rotation ticks, each row followed by its count of ticks:
The counts run from 0 to 740.
-6; -11; -24; 7; 27; 0; 3; -2; -2; -1; -11; -4; -6; -10; -3; 10; 1; 16; 34; 9; -3; 13; -43; -7; -11; -29; 6; 8; -1; -24; -17; -17; -10; 11; -8; 1; 6; 19; 24; 8; 11; 1; 19; 21; -1; 5; 7; -40; -12; -16; 17; 24; 7; -19; -1; -2
395
12; -16; -4; 19; -3; 13; -11; 10; 27; 17; -14; 19; 10; 10; 12; 12; -8; 32; 8; 15; 3; 12; 1; 15; 6; 12; 4; -23; 9; 5; 14; 19; -7; 14; 13; 19; 8; -14; -3; -3; 13; 50; -4; 12; 11; -25; -13; -16; 4; -12; -1; 9; 34; 5; -28; 3
362
26; 3; -10; 11; -11; 6; -20; 24; -28; -14; 5; 21; -6; -20; -15; 13; -10; 35; 10; 22; -13; 22; -2; 12; 20; 23; -18; -2; 25; -12; -22; -21; -13; 15; 0; 24; -7; 15; -2; 7; -5; -4; 24; 0; 5; 17; 13; 5; -18; -20; -23; 9; 2; -15; -17; -13
654
4; 1; 23; -11; 5; -14; -22; -22; -15; -41; 15; -9; -17; -8; 12; -20; -5; -21; -1; 5; 6; -20; 15; -11; -5; -3; -1; 33; 15; -6; -18; 3; -1; 20; -11; 4; -12; -4; 2; -6; -18; -37; 40; -13; 21; 2; -7; 14; 5; 9; 26; -10; -5; -6; -6; -13
649
17; 3; -18; -6; -37; 5; -9; 10; 2; 15; 19; 5; -36; -6; -19; 13; -13; 18; 11; 0; 10; 26; 5; -4; 9; 11; -20; -23; -17; 1; -5; -32; -8; -18; -9; -4; -11; 15; 8; 14; -10; -10; 16; 12; -6; 3; 10; 11; 2; 9; -2; 29; 1; -24; 37; 32
424
26; 4; -9; -9; -16; -13; -13; -20; -11; -1; 27; 20; -12; -4; -23; 23; -5; 10; -13; 10; -12; 10; 18; -11; 8; 34; -13; -4; -3; 9; 3; -15; 5; -10; 4; 8; -37; -3; -8; 5; -20; 0; 28; -5; 1; 5; 3; 45; -3; 0; -5; -7; 4; -15; 7; 18
185
-1; 3; -35; 30; -8; -4; -17; -14; 2; 22; 20; -10; -8; -18; 3; 12; -8; -14; 6; 2; -2; 34; 22; -5; -12; 6; 1; -6; -6; 10; -1; -6; 18; 5; -1; 22; -1; -24; 1; -2; -11; 3; -2; -13; 20; 21; -23; -1; -4; 10; 21; -8; 14; -62; 14; 15
283
11; -8; 12; -15; -20; 30; 20; -14; 11; -5; -6; 12; 1; 10; -4; 11; 34; -9; -17; 21; 22; 10; 3; -17; -20; -7; 15; -23; 3; -8; 28; -1; 32; 14; -1; -2; -14; -26; -13; -2; -5; 3; -16; -11; -2; -17; 4; 47; -11; 11; -5; 0; 11; -1; -2; -17
729
-4; -8; 6; 29; -1; -10; -9; -13; -8; 8; 12; 4; 28; 2; 8; -23; 15; -12; -6; -3; -7; 10; 7; 0; -16; 1; -10; -34; 16; -24; 10; 26; 38; 6; 12; 18; 8; -10; 20; -7; 20; -14; -33; 5; 26; -19; -30; 3; -10; 8; -10; 7; 31; -10; -1; 6
499
-11; -16; 4; 7; -29; -7; 0; 17; 32; 31; -14; 0; -15; 34; -4; -3; -10; -6; -10; -12; 6; 3; 0; 2; 12; 13; 4; -20; -16; 22; 30; -8; -11; -9; 8; -14; -8; -2; 1; 0; 11; 19; -20; 11; -6; -27; -9; 0; 13; 17; 6; 11; 7; 7; 29; 44
584
-22; -10; 14; 19; -27; 19; 12; 18; 11; 21; -6; -11; 13; 24; 21; -21; 14; -24; -6; 12; 10; -5; 1; 2; -2; -5; 5; -14; 3; 2; 28; 16; 13; 13; 9; 12; 8; -13; 6; -15; 12; -10; -60; -9; 16; -29; -25; 0; 23; -1; 6; -14; 15; 4; -2; -7
116
-24; 10; -16; 11; -8; 4; -6; 11; -42; -22; 5; -13; -2; -16; 1; -23; 6; -26; 8; -3; -4; -3; -2; 9; 6; 1; -8; 12; 14; -12; -24; -7; 4; 15; 0; 10; 13; 17; 13; -3; 19; -50; -16; -12; 5; 29; -10; -11; 23; 12; 6; 7; -18; -20; 16; -19
411
3; 6; 1; 10; 17; -6; -34; -8; -5; -11; 22; -10; -1; -21; 9; 2; -15; -9; 16; 1; -6; -12; 7; 7; 1; 5; -2; 37; 14; 6; -24; 13; -23; 20; -5; 29; -12; -9; 6; 2; -24; 2; 16; -10; 21; 16; -16; -13; 31; -17; 15; -25; 4; -13; -20; -13
657
-21; 25; 19; -5; -13; -38; -8; 29; -1; -2; -19; -15; -11; -11; -5; -10; -26; -3; -6; 18; -13; -8; 19; 10; 15; 21; -8; 23; 2; 21; -3; -2; -20; 2; -1; -13; 22; 2; -3; -2; -29; 2; 20; -41; -22; 5; 14; -3; 20; -11; 3; -14; -25; 21; 13; 3
681
9; 12; -10; -3; 7; 4; -14; 12; -31; -10; 4; 18; 10; -23; -17; 8; -13; 27; 18; 21; -21; -6; -25; 13; 22; 20; -25; 11; 18; -2; -26; -9; -23; -8; -8; 19; -3; 25; 5; 7; -4; 1; 17; 6; -16; 19; 17; -6; 2; -32; -23; 12; -7; 16; -11; -23
57
1; -2; 0; 3; -8; -12; 19; -8; -1; -16; -41; -8; -1; -2; 0; 4; 12; -11; -20; -15; 15; 24; 10; -18; -26; -17; 26; -9; 1; -17; 6; -17; 21; 11; 4; -29; 27; -9; -6; -16; 2; 2; 9; -14; -9; -1; 16; -11; -48; 38; 13; 8; -14; -11; 15; 17
129
17; 15; -16; -7; -14; 9; -8; 15; -5; -12; -8; 24; -10; -11; 2; 21; -5; 15; -26; -23; 5; -2; 20; 27; 35; 33; -3; -1; 13; 18; -11; -9; -18; -10; -3; 2; -7; 5; -30; 2; 6; 5; 20; 2; -28; 16; -2; 2; 9; 26; -20; 0; -18; 8; 3; 16
326
-1; -9; -19; 13; 17; -3; -9; -46; -14; -6; 22; 2; 13; -7; 0; 1; 10; -30; 0; -23; 0; 6; -2; -25; -26; -12; 9; -2; -5; -13; -6; -1; 26; 15; 5; 11; -17; -16; 9; -7; 7; -20; -3; 6; 26; 19; -18; -7; -24; 25; 19; -1; 10; -40; 19; 4
152
-29; 17; 0; -3; 0; -14; 12; 20; -14; 6; -29; -15; 5; 15; 4; 1; -8; -15; -20; 8; -17; -24; -3; 18; 6; 30; 13; 24; 0; 26; -3; -1; -21; 12; 0; -10; 19; 0; -17; -14; 1; -5; -20; -26; -30; 14; 4; -19; 14; 17; 2; -9; -44; 14; 18; -2
573
-18; 3; 17; 11; 2; 2; 4; -3; 33; -2; -7; -5; -2; 12; 25; 6; -3; -33; -6; 4; 18; -24; 11; 8; -18; 2; 25; 9; -10; 17; 12; 20; -1; 22; -13; -10; 15; -39; -11; -22; -19; 13; -10; -15; 16; -24; -23; -17; 6; -4; 11; -18; 8; 12; -32; -12
604
-2; -4; 18; -6; -25; 14; 9; -14; 2; 13; 4; 13; -3; 29; -8; -6; 17; -23; -22; -22; -5; -27; -5; -9; 20; 12; -4; -12; -11; 12; 27; 0; 0; -14; 11; -7; -38; 4; 2; 0; 9; -24; -19; 14; 0; -11; -10; 28; 16; 23; 3; -4; -1; 26; 23; 23
454
2; -20; 6; -18; -7; 22; 12; 21; 19; 4; -48; 6; -8; 24; -1; 7; 11; 22; 2; 4; 2; -15; -28; 8; 12; 4; 18; 3; -9; 14; 12; -12; -37; 12; 5; -15; -10; 22; -9; 8; 8; 25; 15; 10; -28; -24; 15; -7; 3; 5; 8; 20; -9; 27; -10; 1
103
7; -19; -9; 14; -19; -18; -33; -5; 3; 12; 4; -1; -29; 3; -7; -18; -20; 17; 20; 22; -7; 21; 4; -13; -5; 16; -14; -8; 10; 1; 3; -10; -4; 4; 14; 17; -28; 18; 18; 18; 14; -15; 16; 6; 3; -15; -11; 11; 10; 9; 21; 25; 16; -29; 21; 17
531
-8; 16; 23; -49; 13; -7; 3; -13; 18; -13; -13; -2; -8; 4; 3; -4; 7; -14; -14; -17; 11; -34; 21; 3; 5; -6; 2; 18; 0; 15; 9; 18; -16; -9; -5; -24; -3; -11; 0; 2; -29; 7; 22; -17; -11; -7; -9; 25; 31; 1; 17; -19; 0; 33; -1; 18
213
-12; 1; -16; 4; 48; 3; -17; -9; -13; -12; 12; -4; 3; -18; 5; -3; -5; -2; 36; 9; -4; -14; -20; -2; -7; -20; -4; 20; 5; -19; -32; 12; -8; 11; -12; 23; 1; 2; 30; 1; 0; -19; 5; 9; 15; 12; -11; -19; 23; -22; 15; 11; 6; -13; -12; -22
526
5; 19; 4; -21; -20; 1; 19; 11; -14; -7; -29; 19; 14; -3; -14; 4; 8; 22; -16; 12; 2; -4; -4; 17; 20; 16; -15; -29; 19; -4; 4; 2; 12; -15; 2; -6; 15; 8; -8; -7; 14; 5; -12; 1; -43; -12; 20; 27; -13; -1; -31; 25; -1; 36; 3; -1
217
13; 21; 10; -31; -1; 42; 8; 5; 11; -5; 7; 5; -11; -12; 1; 2; 15; 7; 1; -1; 10; -22; -6; 6; 34; -7; -11; 8; 2; 2; 10; 12; -32; -16; -1; 1; -11; 17; 8; 19; -14; -1; 7; 4; -8; 2; 0; 26; 52; -17; 0; -8; -2; 19; -9; -7
80
1; -5; -10; 9; -12; -4; -14; 16; 20; 20; 30; 15; -30; 14; -4; 22; -25; 8; 18; 10; -3; -2; -10; 8; 18; 28; -21; 4; -25; 24; -10; -21; -35; -6; -20; 12; -26; -4; 1; 7; -19; 3; 13; 18; 13; -13; 5; -24; 12; -26; -11; 4; 13; 5; 1; 17
309
-12; 29; -28; 3; 39; -10; -8; -16; -15; 6; 15; 6; 39; -22; -5; 15; -5; -5; -1; -8; -24; -18; -3; 18; 12; 12; -8; 10; 7; 11; -10; 24; -9; -19; 4; 17; 9; -7; 13; -5; 0; 17; -17; 5; -13; 28; -18; -9; 14; -17; -17; -16; -13; 4; -2; 0
198
8; -6; -20; 1; -3; 35; 19; 30; -10; 1; -46; 4; 17; -3; 0; 22; 24; 27; -7; 2; 3; 3; -23; 17; 16; -4; 16; -7; 13; 1; 1; -12; -10; 9; 2; 10; 17; 6; -18; -9; 21; 28; -20; -3; -19; 7; 8; -15; -2; 2; -15; 6; -6; 7; -23; -26
111
-9; 11; 0; -18; 8; -27; -9; 5; -9; -18; -18; -4; -17; -10; -6; -28; -10; 11; 11; -22; -11; -4; 2; -4; 15; 4; -4; 17; 1; 0; -9; -3; -28; -14; 11; -17; -3; 41; 17; 21; 9; -21; 34; 6; -21; 11; 8; -7; 10; 16; 13; 17; -20; 1; 31; 28
671
-14; -1; -2; -10; -12; -6; -8; 5; 34; 32; 0; 8; -26; 25; 1; -10; -12; 4; 21; 14; 16; -20; -4; 2; 8; 24; -12; 0; -13; 26; 15; 4; -22; -5; -7; -7; -23; -3; 5; 8; -5; -4; -10; 11; -11; -28; -12; 16; 39; -6; 12; 18; 23; 14; 18; 22
692
-7; 16; 8; -12; -40; -11; -15; 21; 7; 8; 21; 8; -23; 0; -12; -2; -20; -2; 6; 39; 6; 0; 31; 5; 12; 41; -21; 3; 11; 20; 8; 4; 1; -4; -6; 6; -3; -7; -1; 5; -23; -4; -12; -31; -9; -4; -4; 34; 40; -13; -9; 0; 2; 10; 14; 0
683
10; -5; 26; -21; -27; 25; 16; 20; 30; -4; -30; 7; -21; 15; 9; 6; 15; 7; -13; -15; 16; -9; -12; 0; 19; -5; 15; -10; -22; 13; 23; -20; -20; 4; -10; -19; -6; 8; -10; 4; -10; 14; 14; 5; -3; -26; 13; -6; 0; 9; -3; -1; -2; 24; -8; 12
593
15; -6; -10; -17; -2; 6; 10; -5; 15; 23; -28; 17; -5; 6; -15; 23; 15; 36; 1; 19; -13; 7; -11; -8; 12; 12; 11; 0; -17; 9; 25; -22; -24; -9; 19; -3; -26; 11; -10; 9; 0; 39; 7; 10; -29; -5; 17; 18; 8; -9; 0; 2; -1; 8; 6; 12
699
